128 stands for zero in the data rows.
Some points:
[ 91 155 128 138  93  46 120  76  70 100 192  10 120  38 153 149 127 162
 143 206  55 164 166  86 193  98 190  99 214 133  95 133 115  95 123 104
 134 169 171  77 196  93  89  74 152 170 144  60]
[132 173 117 144  82 184 147 127 121 156 126 182  91  53 126  97 118 173
 167 124 150 114 139 123 122  94 167 161 127 140 107 126 124 117 148  81
 116 145 127  61 101 126 116 102 119 139 178 144]
[121 100 135 126  69 129 147 150  92  83 110 129 114  72 194 110  78 128
 165 164 154 142 127  81 120 129 171  91 100 112  86 101 166 114 121 161
 100 155 162  82 188 181 170 134 163 134 139 104]
[108 103 133 158  82 123 113 153 119 113 145 120  80  83 168 140  92 154
 152 167 120 124 152 142 177 130 119  83  90 147  85 106 159 130  95 138
  79 111 148 119 100 144 141  87 101 160 102 144]
[107 130  94 163  94  78 112 108  87 117 120  24  82  67 107 142 120 211
 127 124  76 137 130 100  16 119 188  99 130 143  97 165 232  86  73 173
 207  75 147  64 119 173 165 140 137  96 111 101]
[113 190 126 105  79 164 142 110 107 170 147 120  76 116 134 116 118 184
 154 133 160 160 178 137 112  56 184 128  79 134  86 101 154  76 111 135
 127 132 142 119 109  66 125 128 152 176 115 128]
[161 171  62 134  97 128 158 159 134 164 118 104  98 110 106 147 147 121
 185 151 120 122 135 133 132 106 166 123 148 176 132 144 182  91 117 146
  81 121 140 134 156 159 105 163 136 112 100  81]
[100 137 105 120 120 207 166 143  91 156 138 100  86 104 211  72  85 123
 170 132 151 101 143  99  63 136 204 124  55 135 104 134 138  95 138  94
 159 125 128 134 164 123 136 144 140 123 131 121]
[120  95 182  98  67 146  80 173 122 109 137  73 104  73 154 195  84 192
 199 140 139  52 146 120 119  69 163 163 129 202 122 100  97 136 160 129
 113 111 127  92 126  77 137 148 142 104 124  57]
[ 61  92 183 140  87 188 118  47 104 176 104  72  34 115 151  98 111 135
 153 166  50 157 128 142 121  84 161 118 208 143   3 106 161  62 128 203
 178 104  90 132 121 189 129 141  87  97 136 167]
[ 99 149 193 113  99 162 124 134  72 136 177 139 110  79 191  76 129 106
 128 235  49 129 107 114 174 101 116 161  98 124 162 131 199 161  80 106
 231 143 182 109  67 121 127 251 167 123 144 151]
[132  77 138 169 127  86 142 135  97 110 193  97  68  95 164 163 139 200
 135 159 109 166  99 125 162  80 155  62  91 128 100 105  90 164 114  88
 112  98 161 162  84 141 196  84 120 118  89 155]
[144 143 174 179 100 162 172 155 164 126 138 113  57  88 126 182 154 199
 210 142 122 112 142 147 155 117 146 162 156 192 143 165 132 128 150 160
 107 143 162 107 120  92 168 105 184 121 100  41]
[135 126 161 154 120 146  90 146 116  91 149 113  78  59 150 162  85 145
 232 164 102 110 140 123 129  96 125 130  97 166  90 133 141  89 165 154
 117  70 147  60 137  97  97 117 148 153 119  95]
[ 74 142 171  90  56 165 109 124 121  96 135  22 114  22  89 159 119 190
 130 168  83 130 157  97 142 134 177 139 188 119 103 150 138  70 124  81
 135 132 185  50 182 106 107  88 150 188 133  57]
[137 160 158 124 105 128  98 132 108 162 140 125 119  80 128 152 136 142
 129 146 116  93 112  78 168  94 181 138 200 154 131  77 153  35 150  99
 168 159 187  82 147  86  83  81 172 128 106 126]
[ 72 136 148 154  65  91  68 132  81 139 171  75 115  17 183 154 113 163
 112 178  67 150 126 107 125  73 176 100 167 136 120 155  88  52 121 147
  87 113 154  91 162 103 175  75 160 135 109 123]
[ 99 149 153 141  85 175 115 159 127 112  99 110  77  71 170 149 137 133
 153 130 188  92 131 163 103  58 192  98 110  96 130 135  90  94 150 142
 162  93 124  84 149 193 139  48 196 173 115 101]
[ 74 162 163 114 108  90 128 133  89 132  81 166 120  52 143  77 128 115
 148 167  58 144 138 207 161  88 128 105 120 124 173 127 158 139 179 110
 173 141 160  62 120 147 152 203 141 136 112 136]
[159 184 140  89  57 158 106 104 108 153 155  83 108 104 137  92 153 157
 223 144  80 122 148 124 109 104 147  99 145 143 192 143 104  47 136 135
 134 138 134   0 129  96 125  93 132 140 139 139]
[106  89 141 148  91 199  91 103 121 179 112  97 102  52 147 146  93 138
 127 104 158 155 129  74 155 109 158  92  85 110  76 106 161 107 152 132
 119 152 195 120 148 146 166 123 139 130 124  90]
[103 114 107 136  43 128 125 134 135 172 180 196 165 162 133  45 146 153
  86 121 102 135 135  88 105 122 121 103 142  95 102 108 107  52 142 140
 117 129 140  98 128 163 164 112 161 145 111 117]
[164 130 122 172 122 142 139 138 126 130 176  42  75 101 186 113 109 159
  98 160  79 125 144 160  82   3 162  36 112 121 119 124 173 111 147  77
 108  69 133 120  80 110 111 159 158 129  90 147]
[ 77 195 147 105 117 226 102 132  82 166 138 166 128 130 135  73  80 156
 164 123 142 111 106 159 115 128 199 117 100  93 126 158 107  82 172 141
 155 111 118 109 124 128  86 108 140 157 150 150]
[ 90 157 115 142 120 166  64 125 120 107  99 133  82 108 161  56  93 190
 171 115 160 125 101  94 148  89 182 105 107 119 114 126 157  79 163 135
 136 165 144 106  94 131 100 132 151 159 147 128]
[162 207 162  87  65 122 117 114 135 112 146  59 123  46 157 133 100 146
 141 153 124 136 142 138 136 105 142 167 179 101 116 118 121 115 105 117
 136 131 131  54 109 100 142 136 163 156 105 141]
[110 173 117 120  60 148 100 107  85 121 121 128 140  92 174 125 137 125
 143 115 130 145  83 146 103 105 165 134 168 113 102  92 190 109 123 116
 116  78 133  82 159  82 118  83 125 159 114 111]
[ 98 172 110 109  84 152 106 138 121 150 124 135  82  80 130 142 116 161
 143 112 113 134 133 112 132 137 182  98  67 121  91 137 174 102 166 145
 153 140 106 103  83 139 135 104 161 148 161 121]
[128 146 111 119  92 175 119  93 106 142 117 100  85  70 160 160  88 148
 184 173 102 112 122  74 184  89 165 132 129 132 115 160 174  82 117 124
  54  78 158 110 120 107 167 164 123 135 117 111]
[ 88 118 112 145  83 157  77 137 146 171 161 125  48  90 146  51  88 196
 150 165 143 100 103 113 169 146 201  90  77  72 124 163 126  96 151 129
 138 133 108  66 100 106 124 123 152 116 113 139]
[ 82 206 118 105  80 155 121 108  65 113  96  79  87  74 173 147  82  73
 102 154 168  76  82  85  96 131 179  75  67 129  71 119  98  99 161 136
 164 126 153 107  81  73 110 108 138 144 125 141]
[176 132 162 131  94 151 102 227 124 147  93 116 108  85 229 107 135 129
 114 138 118 162 158  93 142  72 179 155 112 106 136 194 106  98 126 172
 130 133 144  72  60 164 141 155 108 109 170 128]
[114 143 189  96  66 119  97 131  85 129 113 139  80  97 147  78 128 152
 120 155 132 116 135  74 138 131 130 105 150 153 119 213 159 153  98 149
 138 119 166 119 101 116 114 210 138 144 105 146]
[ 96  93 150  99  61 154 138 149  99 168 156  98  73  74 191 133  84 135
 111  89 175 133 129 148 123 123 157  64 125 199 121 127 190  90 126 174
 152 144 173 113 160 144 158  92 156 129 147 133]
[110 180 152 120 103 160 113 172 108 159 159 127  91 109 138 120 102 156
 172 154 130 149 139 106  82 154 175 106 174  87 118 122 147 102 133 123
 122 143 131  29 103  65  68  94 137 156 133 106]
[166 127 135 142  82 114  57  95  59 101 111  92 140  30 144 136 126 188
 141 191 125 158 127 127 158 182 200  62 143  65  98 115 144  81  96 206
 132 183 184 118 151 129 129  77 180 101 131 111]
[148 109 120 146  61 142 153 119 106 168 123 100 123  80 133  80 123 174
 121 168 150 149 126 112 129 119 141 120 140 144  92 101 148  41 161 106
 134  98 119  71 133 156 139 141 166 133 130 122]
[126 150 136 132 111 140 119 121 100 183 152 158  96  59  98 126  82 171
 188  82 126  97 111  84 146 124 171  94 100  91 111 116 138 124 110 147
 115 129 132  88 120 153 150 107 142 155 149 145]
[ 68 127 143  91 105 190 175 115  85 126 157 117  99  57 125  87  97 124
 144  82 163 147 104 100 160  79 133 111  43 132 128 105 131  51 124 128
 134 101 135 100 138 129 170 118 157 108 101  61]
[150  88 153 180  55 133 142 154 143 163 170 150 148 100 146  48 127 174
  92  56 107 108 176  57 104  90  78  96 179  63  79  93 108  65 114  82
 217 172 123  86 111 131 190  87 169 149 123 105]
[ 82 145 118 135  77 167 122 152 118 174 111  91  73 110 134 116 109 141
 170 116 127 107  86 133 138 144 172 117  85  82  99 117 119  75 138 147
 161  75 119 110 112  80 144 118 143 134 158 157]
[ 83 179 156 117  81 180 136 114 131 150 157 102  85  85 192  71 142 106
 152 168  25 112 129 145 149 121  94 136 117 140 161 131 185 165 110 148
 138 171 173  89 113 134 145 182 146 159 131 120]
[111 153 125 155  53 134  95 140 108 154 107 103 122  50 134 133 124 170
 122 140 114 126 103 121 127 128 187 116 101  87 113  88 162 148 145 152
 117 143 157  89 147 145  94 104 125 118 136 129]
[136 106 113 105  87 149 132 137 139 113 138 155  86  54 212 105 105 182
 143 118  86 145 113 107 171 114 169  99 144  98  81 101 155 138 115 117
 119 129 177 101 123 157 139  84 178 116 105 104]
[104 166 124 134 119 158 124 130 143 137 115 139  90  37 131 117  99 121
 145 139 182 139 139 111 130 120 166 119 123 150  81  99 158  98 151 104
 142 124 158 113 167 186 167 134 146 123 148 119]
[117 114 108  90  78 136 153 102 108 128 134 109  61  76 173 126 125 125
 118 109 172 138 129 112 118 108 169  62 108  98  87 108 132 106 143 160
 145  86 144 115 145 180 182 174 141 158 129 122]
[132  61 157 147  85 130 148 109 101 112 143 153  43  56 116 158 145 118
 159 118 125 152 137 134 119  50 152 106  89  97 105 116 161  86 132  87
 122 109 150 137 116 122 133 126 143 126  77 143]
[ 82 195 119 123  83 179 126 150  90 113  56 102  58  55 183 163  70 166
 147 130  77 157 144 151 187 118 183  75 106 146 124 144 159  98  73  43
 143  72 149  71 178 126  99 156 100 116 155 137]
[111 118 145 125  89 174 155 132  80 132 106  94  75 126 176 140 128 122
 127 103 166 122 155  66 141 118 143 119  86 138  93 109 157  60 157 129
 130 108 136 125 169 198 126 120 191 152  84 102]
[ 96 166 138 112 119 161 159 131 121 133 111 133 108  73 119 115 122 162
 114 123 123 115 104  85 152 121 138  88  80 123  93 116 177  82 176 148
 125 154 133 122 175 148 131 118 112 132 144  94]
[128 121 137 112 101 178 133 104 116 162 125  93 121  31 175 138 117 162
 195 161 167 127 158 134 169  75 174 133 123 151 142 133 109 128 162 157
 120  89 163 112 104 134 112 130 113 143  86  86]
[107 155 126 147  67 206 131  65 123 112 156 151 110 103 135 134 117 143
 163  96 129  80 105  89 132 100 206  96 114 151 148 151 145  63 127 117
 104 126  98  55  60 107  95 152 160 123 146 146]
[ 69 146 104 144  96 167 124 132 114 160 157 148 116  52 193 118 126 173
 164 114 187 124 117  85  98 165 153 110 104 123 116 132 153 103 156 141
 109  89 124 100 104 153  80 143 142 127 125 144]
[ 86 163  96 153  56 162  69  61  85 146  95  95 100 113 154 148 130 118
 114 149 151 185 113 125  96 126 156 145 116 162 113 162 100  98 125 102
 115 139 120  74 221 107 147 130 158 146 130 100]
[121 123  97 132 101 157 133 122 141 158 140 115  80 136 151 137  76 159
 121 145 158 125 136 191 106  53 124 112 102 133 126 113 167  69 132  79
 139  95  96  88  69 131 175 152 125 182  82 114]
[ 78 163 155  99  35 140 121 147 128 127 108  92 114  96 174 112 134 176
 136 150 123  91 130  98 112  68 158 113 153 188 145 110 114  40 101 106
 132 126 140  45 118 122 103 115 162 175 119 162]
[104 152 133 107  95 185 106 120 129 156 138  73 131 121 107  41 161 146
  90 121 177 128 153 141 107 118 135  90 140 127 108 115  92  90 135 102
 139 108 158  84 123 119 162  92 134 110 105  84]
[ 93 166 125  98 118 214 148 140 102 119 114 147  63  64 145 206  44 173
 201 192 106 162 110 134 135  88 162  93 114 114 171 177 157  90 116 107
 139  31 156 100 162 127 107 179  78 121 111 124]
[105 119 128 153  66 149 123 133 120 139 172  70  28  74 170 126 118 182
 127 123 124 119 116 178 158  59 146  96  69  57 106  90 107  75 125 121
  82 147 138 133 113 174 141 148 123 105  87 147]
[120 197  98 139  58 170 108 149 128  87 168  93 109  97 107  81 106 163
 149 141 130 158 118 113 137  96 155 134 176 142 147 147 144 117 120 183
 159 136 135  95 141  84 100 129 135 114 128 155]
[116 116 116 136  73 147 140 142  96  80 139 100 102 141 168  96 124 126
 133 143 134 139 128 130 103  74 149 136  80 132  96 138 119  69 144 101
 148  74 146  95 137 176 127 167 113 139  72  94]
[ 66 161 184 154  35 120 147 111  60 155 128 111 116  88 181 101  85 186
 144 130 127 138 140  58  87  84  86 101 156  51 133 132 151  70 132 108
 177 134 109 100  71 145 124  88 117 133 141 134]
[ 72 118 120 150  63 186 114 141 126 107 148 149 118  85 119 105  94 172
 189 110  96 144 144  90 132 124 236 117  96 136 130 125 172 108 187 124
 149 159 142 107  58 113 132 102 110 128 146 170]
There is one direction along which these points spread out most. Take the direction at right angles to it along which they spread out most. Go by this last direction. How many in every 100 of the points above lie lower along it than each point below? Answers are rounded to whole numbers. More than half of the points above lie lower than the first one.
[116  94 135 118 113 160 162 114 102 125 114  87  76  86 156 150 132 174
 128 163  98 133 133  86 125  97 139  94 104 125 111 119 110 150 165 139
 100 153 163  90 137  92 155 146 168 109 101 142] 32
[130 157 103 131  53 165 114  74 108 113 163  55 108  63 115 125 124 169
 189 121 123 125 114 154 100 154 161 115 107 155 119  94 105  46 120  28
 141 154 112 147 148 148 130 216 109 194 113 108] 33
[ 70 149 143 146 125 151  93 128 113 138 140 122 126  93 118 109 152 159
 158 121 142  73 113  81 163 123 204 101 130 131 149 131 175 123 112 180
 149 122 108  52 120  89 119 108  94 138 147 135] 59
[ 95 135 135 165  84 165 122 132 119 118 139 115  41  99 133 111 105 142
 175 158 138 143 144 143 148  84 171 120  78 113 101 124 137  99 118 108
 147 124 163 101  88 160 124 124 117 113  88 150] 19
[166 135 108 109  88 185 147 158  50 136 153  94  86 128 161 113 120 152
 159 140 166 130  94 109 103  30 115 101 135 135  92 157 184  99 116  74
 125 123 156  65 116 153 177 129 147 139 113 122] 35
[110 167 101 160  96 182 107 154 129 112 112  90 106 110 171 147 140 148
 130 158 174 128 126 113 103 134 168 106 110 109  91 140 170  50 142  79
 107 115 137 108 122 105 153  55 145 107 133 121] 83
[ 80 177 123 116 146 150 106 151 107 148 143 128  60  56 171  76 147 141
 107 151  65 127 156 150  98 121 109 165 144  87 173 102 164 122 115 131
  91 175 134  99  67  81 112 218 108 134 144 124] 17
[165 115 160 134 131 138  89 129 124 133 137 121  78 106 133 122 108 172
 108 165 128 134 113  87 141 125 209 132 116  91  98 135 141 145 108  83
 143 143  96  75 113 167 163  71 106 112 120 173] 79
[107 145 162 104  75 137 114  40 110 114 140  84 101 133 125 131  94 142
 163 109 161  66 147 116  98  88 184  86 113  96  70 139 151 109 144  83
  96  75 162  92 161 123 177  64 140  90 146 124] 83
[ 42 215  94 106  69 167  79  82  85 127 152 111 125 123 183 177 138 130
 145 140 171 127 134 133 118 119 141 102 131  91  99 146 112 107 136 127
 189 120 139  86 152 134 108 128 140 121 141  79] 63
[ 91 134 111 107 101 107 106  96  89 124 145 116 137  94 177 126  87 172
 129 138 127  87 127 130 140 142 191 176 147 103 113 187 130  34 131 126
 118 160 189  65 140  79  97  74 139 160 137 146] 87
[120  99 141 105 137 131 123  88 130 126 107  59 122 124 103 147 116 152
 157 115 166 107 103 122  84 107 146 111 151 105  85 149 138  75 127 147
 106 141 158  74 135 122 106 105 122 107  90 143] 83
[101 172 165 135  74 222 113 174  84 109 148 105 121  68 157 141 148 169
 122 128 133 129 121 139 146 127 172  93 156  73  77 161 140  92 144 160
 115 155 139  53 118 146 155 116 125 122 116 150] 81
[145 119 162 147 101 167  97 139  93 124 118 119  98  30 135 148  95 206
 131 170  90 107 115 131 172 183 200  80 100  70  88 109 156 105 164 177
 129 160 168  90 123 122 161  64  94 132 140 127] 70
[ 54 215 132 104  46 150 117 147 142 153 121 105 149  56 117 109 143 151
 177 174 146 129 117 116  88  65 187 106 126 118 117 132 128  60 114 132
 143 198 111  48 148  59 107 127 138 162 110 100] 84
